[[124 127 127 125 133 121 124 140]
 [143 130 136 142 124 131 113 148]
 [127 129 127 127 134 127 130 139]
 [122 120 126 136 125 122 116 127]
 [154 130 135 118 134 115 132 125]
 [146 132 134 140 123 119 132 127]]
->
[[154 130 135 118 134 115 132 125]
 [146 132 134 140 123 119 132 127]
 [143 130 136 142 124 131 113 148]
 [127 129 127 127 134 127 130 139]
 [124 127 127 125 133 121 124 140]
 [122 120 126 136 125 122 116 127]]

[[139 150]
 [102 139]
 [115 117]
 [104 136]
 [131 123]]
->
[[139 150]
 [131 123]
 [115 117]
 [104 136]
 [102 139]]

[[110 152 122 137]
 [129 116 114 112]
 [143 106 144 122]]
->
[[143 106 144 122]
 [129 116 114 112]
 [110 152 122 137]]

[[115 144 149 145 113 141 158 154 115 127 130]
 [118 140 144 144 132 130 155 142 104 125 136]]
->
[[118 140 144 144 132 130 155 142 104 125 136]
 [115 144 149 145 113 141 158 154 115 127 130]]

[[121 147 138 135 124 120 132 134 146]
 [118 116 138 141 118 113 127 131 148]
 [139 140 129 143 135 115 145 104 126]]
->
[[139 140 129 143 135 115 145 104 126]
 [121 147 138 135 124 120 132 134 146]
 [118 116 138 141 118 113 127 131 148]]

[[119 123 126 120 121 119 152 125 144 137]
 [138 126 146 124 114 127 118 125 149 133]
 [144 131 136 131 121 136 130 130 128 129]
 [134 133 126 133 124 126 135 122 112 115]
 [152 137 120 124 125 140 123 119 148 134]
 [150 142 114 120 116 141 123 112 149 140]
 [126 118 129 129 133 128 155 134 129 130]
 [117 146 117 126 127 119 132 135 118 127]]
->
[[152 137 120 124 125 140 123 119 148 134]
 [150 142 114 120 116 141 123 112 149 140]
 [144 131 136 131 121 136 130 130 128 129]
 [138 126 146 124 114 127 118 125 149 133]
 [134 133 126 133 124 126 135 122 112 115]
 [126 118 129 129 133 128 155 134 129 130]
 [119 123 126 120 121 119 152 125 144 137]
 [117 146 117 126 127 119 132 135 118 127]]

[[124 120 134 132 120 129 148 147 126 128]
 [119 113 154 128 119 137 146 150 126 124]
 [128 118 129 125 140 129 108 117 133 124]
 [135 141 106 127 131 115 134 127 122 129]
 [134 146 115 126 128 124 115 109 128 132]]
->
[[135 141 106 127 131 115 134 127 122 129]
 [134 146 115 126 128 124 115 109 128 132]
 [128 118 129 125 140 129 108 117 133 124]
 [124 120 134 132 120 129 148 147 126 128]
 [119 113 154 128 119 137 146 150 126 124]]

[[132 157 121]
 [131 138 145]
 [120 134 150]
 [124 121 124]
 [142 127 102]]
->
[[142 127 102]
 [132 157 121]
 [131 138 145]
 [124 121 124]
 [120 134 150]]
---
[[130 156 115 118 131]
 [115 124 157 141 127]]
->
[[156 115]
 [124 157]]

[[108 109 123 153]
 [132 118 117 104]]
->
[[109 123]
 [118 117]]

[[155 153  99]
 [136 141  99]]
->
[[153  99]
 [141  99]]

[[125 153 146]
 [155 128 119]
 [157 145 145]
 [110 139 149]]
->
[[153 146]
 [128 119]]

[[124 139 136]
 [121 153 149]
 [143 119 149]
 [123 147 138]
 [126 109 123]]
->
[[139 136]
 [153 149]]

[[153 127 132 117 110]
 [129 144 135 117 132]
 [136 139 144 126 121]]
->
[[127 132]
 [144 135]]

[[133 130 141]
 [144 115 134]
 [134 123 125]
 [117 108 152]
 [129 114 117]]
->
[[130 141]
 [115 134]]

[[116 130 134]
 [152 144  99]
 [157 136 140]
 [115 120 111]]
->
[[130 134]
 [144  99]]

[[135 116 142 128 135]
 [109 127 134 124 130]
 [141 143 141 104 127]]
->
[[116 142]
 [127 134]]
---
[[135 115 113 149]
 [131 113 110 149]
 [118 121 151 127]
 [125 148 122 106]]
->
[[135 115 113 149]
 [131 113 110 149]
 [125 148 122 106]
 [118 121 151 127]]

[[126 126 132 129 126 128]
 [130 133 127 107 133 135]
 [136 132 132 119 132 105]
 [115 134 115 125 134 137]
 [122 130 121 129 130 109]
 [132 132 129 116 132 114]
 [112 127 119 120 127 131]
 [128 130 126 124 130 115]
 [123 115 129 139 115 144]
 [129 143 116 111 143 125]
 [139 129 135 114 129 109]]
->
[[139 129 135 114 129 109]
 [136 132 132 119 132 105]
 [132 132 129 116 132 114]
 [130 133 127 107 133 135]
 [129 143 116 111 143 125]
 [128 130 126 124 130 115]
 [126 126 132 129 126 128]
 [123 115 129 139 115 144]
 [122 130 121 129 130 109]
 [115 134 115 125 134 137]
 [112 127 119 120 127 131]]

[[134 120 109 132 123 131 117 130]
 [125 119 127 115 128 126 143 122]
 [124 118 134 122 143 127 129 132]
 [117 122 130 124 126 118 111 126]
 [131 142 113 130 133 125 131 143]
 [126 158 116 115 120 131 114 123]]
->
[[134 120 109 132 123 131 117 130]
 [131 142 113 130 133 125 131 143]
 [126 158 116 115 120 131 114 123]
 [125 119 127 115 128 126 143 122]
 [124 118 134 122 143 127 129 132]
 [117 122 130 124 126 118 111 126]]

[[135 122 118 120 146 124 135]
 [133 124 122 124 139 126 132]
 [138 119 115 117 154 123 138]
 [134 123 120 121 143 124 134]]
->
[[138 119 115 117 154 123 138]
 [135 122 118 120 146 124 135]
 [134 123 120 121 143 124 134]
 [133 124 122 124 139 126 132]]

[[151 148 142 126]
 [122 133 117 133]
 [135 131 115 134]
 [139 121 119 119]
 [131 147 131 122]
 [130 144 126 124]
 [125 130 135 138]]
->
[[151 148 142 126]
 [139 121 119 119]
 [135 131 115 134]
 [131 147 131 122]
 [130 144 126 124]
 [125 130 135 138]
 [122 133 117 133]]

[[119 122 130 127 134 129 134 131 117 118 127 114 127 133 134]
 [135 134 131 144 118 118 124 118 138 129 133 138 136 114 112]
 [115 126 139 131 103 120 149 122 116 103 120 102 122 106 105]
 [138 124 118 124 141 136 123 136 136 139 132 138 131 141 142]
 [114 138 133 122 136 130 116 128 117 145 117 124 116 141 143]]
->
[[138 124 118 124 141 136 123 136 136 139 132 138 131 141 142]
 [135 134 131 144 118 118 124 118 138 129 133 138 136 114 112]
 [119 122 130 127 134 129 134 131 117 118 127 114 127 133 134]
 [115 126 139 131 103 120 149 122 116 103 120 102 122 106 105]
 [114 138 133 122 136 130 116 128 117 145 117 124 116 141 143]]

[[143 105]
 [131 135]
 [115 127]
 [139 124]
 [134 140]
 [124 118]
 [130 116]
 [109 112]
 [121 128]
 [140 103]]
->
[[143 105]
 [140 103]
 [139 124]
 [134 140]
 [131 135]
 [130 116]
 [124 118]
 [121 128]
 [115 127]
 [109 112]]

[[122 133 121 145 122 118 153 130 155 131 115 121 141 133]
 [113 141 115 128 134 129 150 108 142 134 117 133 157 132]
 [138 128 122 115 137 137 131 135 119 142 135 119 105 147]
 [141 118 127 118 130 125 125 137 107 141 118 114 103 133]]
->
[[141 118 127 118 130 125 125 137 107 141 118 114 103 133]
 [138 128 122 115 137 137 131 135 119 142 135 119 105 147]
 [122 133 121 145 122 118 153 130 155 131 115 121 141 133]
 [113 141 115 128 134 129 150 108 142 134 117 133 157 132]]
